Each row has a name. After each piece below comes the name of the row it's from, unless a question asks for something else. Each question is about the rows just above it. Some pieces are copies with a little noise. Places in a row count from 1.

Columns, left to right: K A D Z Q
[140 128 151 136 129] -> z_608
[136 180 149 129 142] -> z_686
[138 187 150 139 128] -> z_725
[178 130 171 134 129] -> z_824
[128 140 151 129 137] -> z_150
[128 129 136 140 151] is which row reordered?
z_608
Shared by z_824 and z_150:
[129]

Columns, left to right: G U F N L E B
[139 118 124 130 149 136  28] -> z_746
[118 126 128 119 127 116 196] -> z_46
[118 126 128 119 107 121 105] -> z_588
[139 120 124 130 149 137  28] -> z_22
[121 119 125 115 111 116 175] -> z_266
[128 111 121 114 118 117 148] -> z_276
Which column holds [124 128] top down?
F
Which value is in both z_746 and z_588?
[118]
Where does [121 119 125 115 111 117 175] differ from z_266, and what was there?
6, [116]
q: [117 126 130 120 105 123 104]
z_588

Columns, left to right: W V M Y T H S P
[127 111 119 153 202 116 122 130] : z_889
[124  63 164 142 164 134  73 108] : z_231
[140  75 169 180 173  99  84 131] : z_552
[120 116 126 114 194 113 119  63] : z_625
[135 168 150 128 175 106 140  46] : z_734
[120 116 126 114 183 158  54 114] : z_305
[120 116 126 114 194 110 137  92] : z_384
[129 104 153  92 188 153  80 102] : z_740
[138  82 131 120 205 137 117 108] : z_786
[ 44 121 126 109 178 110 118  79] : z_244
[141 106 179 169 172  62 104  76] : z_257
q: [ 44 121 126 108 177 111 118  78]
z_244
The one value in z_231 and z_625:
[63]
Shared by z_740 and z_889:
[153]

Columns, left to right: vepu romok doda Vori fil Lif
[110 126 139 195 119 132]  z_730
[138 130 136 135 137 128]  z_890
[124 135 134 182 118 128]  z_358
[124 135 134 182 118 133]  z_255
[123 122 118  64 122 130]  z_858
[118 129 124 213 129 133]  z_611
[142 134 121  86  99 135]  z_758
One entry of z_611 was changed: [118 129 124 213 128 133]. Where, and from what?
5, [129]
The one value in z_858 and z_358:
[118]

Columns, left to right: Sude vun gura nak Fak rulis teru gen Sadi
[103 126  86 166 123 120 221  93 138] = z_153
[129 132 124 131 130 130 136 120 128] = z_366
[102 153 101  59 201 226 171 161 132] = z_636
[138 169 149 151 117 110 148 176 159] = z_381
[138 169 149 151 117 110 148 129 181] = z_709
[176 151 138 159 148 116 110 149 169] = z_837
[146 181 121 143 118 131 162 132 136] = z_191
[164 107  84 224  98 116 200  34 167] = z_123
Put [110 117 138 148 149 151 159 169 176] back in order: which row is it?
z_381
Which column holds [149 132  34] top down?
gen
Changed z_837: [176 152 138 159 148 116 110 149 169]. Place and old value:
2, [151]

Columns, left to right: finar rik vigep lozi Pive mul lini
[135  84 108  97 170  74 175] : z_634
[ 79 147 134 188 106 173 109] : z_399
[ 87 132  59  34 108 165 137] : z_17
[174  75 202 101 196 147 135] : z_629
[ 90  14 124 153 114 147 144] : z_167
[108  49  44 123 101  83 138] : z_505
[ 81 155 154 134 197 134 186] : z_605
q: [ 80 148 134 188 107 173 110]
z_399
Changed z_505: [108  49  45 123 101  83 138]. Place and old value:
3, [44]

Columns, left to right: sog rede gope niduk Vude Foro Dukof rurob Zos leres
[127 185 149  82 109  38 163 118 146 128]  z_601
[115 158 132 148 133 136 112 107 155 178]  z_809
[144  93 127 109 147 118 107 200 107 106]  z_72
[159  88 125  76  93 121 174  81 109  72]  z_398
[111 163 132 146 136 118 129 125 138 147]  z_981
[159  88 125  76  93 121 174  81 116 105]  z_81
[150 151 138 144 122 191 162 100 141 134]  z_917
[142 145 134  95 149 153 183 107 106 137]  z_118
[128 134 129  88 184  90 163 184  97 108]  z_930
[110 178 136 194 141 105 130 159  92  95]  z_891
[121 136 126 101 133 143 140  93 164 174]  z_217
[121 125 118 108 182 134 181 138  90 101]  z_909
Where does [115 157 132 148 133 136 112 107 155 178] differ from z_809, and what was there?
2, [158]
Shared by z_118 and z_601:
[149]

Columns, left to right: zimop vusa goki vuti Nuto Muzod
[ 39 136 204  66 164 173] : z_991
[205  69  83 219 190 166] : z_299
[215  69  46  98  73 139] : z_887
[213 205 194 198 165  82] : z_186
[ 74  37  90 134  90  64] : z_449
[144 173 123  93 102  41] : z_537
[125  69  53 219 190 166] : z_342
[144 173 123 164  82 215] : z_287
Shared by z_186 and z_299:
[205]
The one value in z_287 and z_186:
[82]
Where does [ 38 136 204  66 164 173] differ from z_991, and what was there?
1, [39]
[194  90 123  53 123] is in which column, read top down?
goki
q: [214 205 193 198 165  82]
z_186
Changed z_991: [ 39 136 204  66 165 173]. Place and old value:
5, [164]
The row with [144 173 123 164  82 215] is
z_287

Columns, left to right: Som zafa rom Fizoz Zup bemiz tarel
[142 144  25  93 164 142  84] -> z_994
[137 138  64 103 155 139 101] -> z_905
[101  43 157  90 151 164 106] -> z_480
[ 92  61 160  99 107 157 134] -> z_407
[174 210  66 142 129 104 108] -> z_695
[133  99  92 107 157 160  61] -> z_986
[ 82  43 157  90 151 172 132] -> z_271
[106  80  93  72 172 167 107] -> z_346
[138 153 184 180  78  97 158] -> z_13
[138 146 125 137 122 118 128] -> z_413
The one value in z_346 and z_480:
[106]
Which row holds these entries in another order? [ 92 160 157  99 134  61 107]
z_407
Which value is in both z_905 and z_480?
[101]
q: [ 92  61 161  99 106 157 135]
z_407
q: [ 82  42 157  90 150 171 132]
z_271
Which column holds [101  92 174 133  82 106] top down?
Som
[ 84 101 106 134 108  61 132 107] is in which column, read top down?
tarel

Columns, left to right: mus dif tuko vuze vok mukob Mup teb Kene
[173 112  93 180 142 133 142  95 121] : z_279
[ 13 164 176  23  79 105 113 152 119] : z_650
[ 96 135 160  88 106 143 113 156 142] : z_155
[176 131  89 185 166 104 142 107 114] : z_43
[131 134 116 150 109 128 140 104 124] : z_390
[146 139 129 144 152 146 155 134 143] : z_975
[ 95 138 116 126 127 151 155 116 117] : z_351
[134 125 145 117 137 144 107 161 146] : z_30
[160 157 113 135 142  88 106 143  96] : z_780
[147 134 116 139 144  96 134 112 119] : z_496
One entry of z_155 was changed: [ 96 135 160  88 106 143 113 155 142]. Where, and from what?
8, [156]
q: [ 97 138 116 125 127 152 156 116 116]
z_351
Changed z_390: [131 134 116 151 109 128 140 104 124]. Place and old value:
4, [150]
One entry of z_650 was changed: [ 13 164 176  22  79 105 113 152 119]. Where, and from what?
4, [23]
Put [142 156 113 143 106  88 160 135  96] back in order: which row is it?
z_155

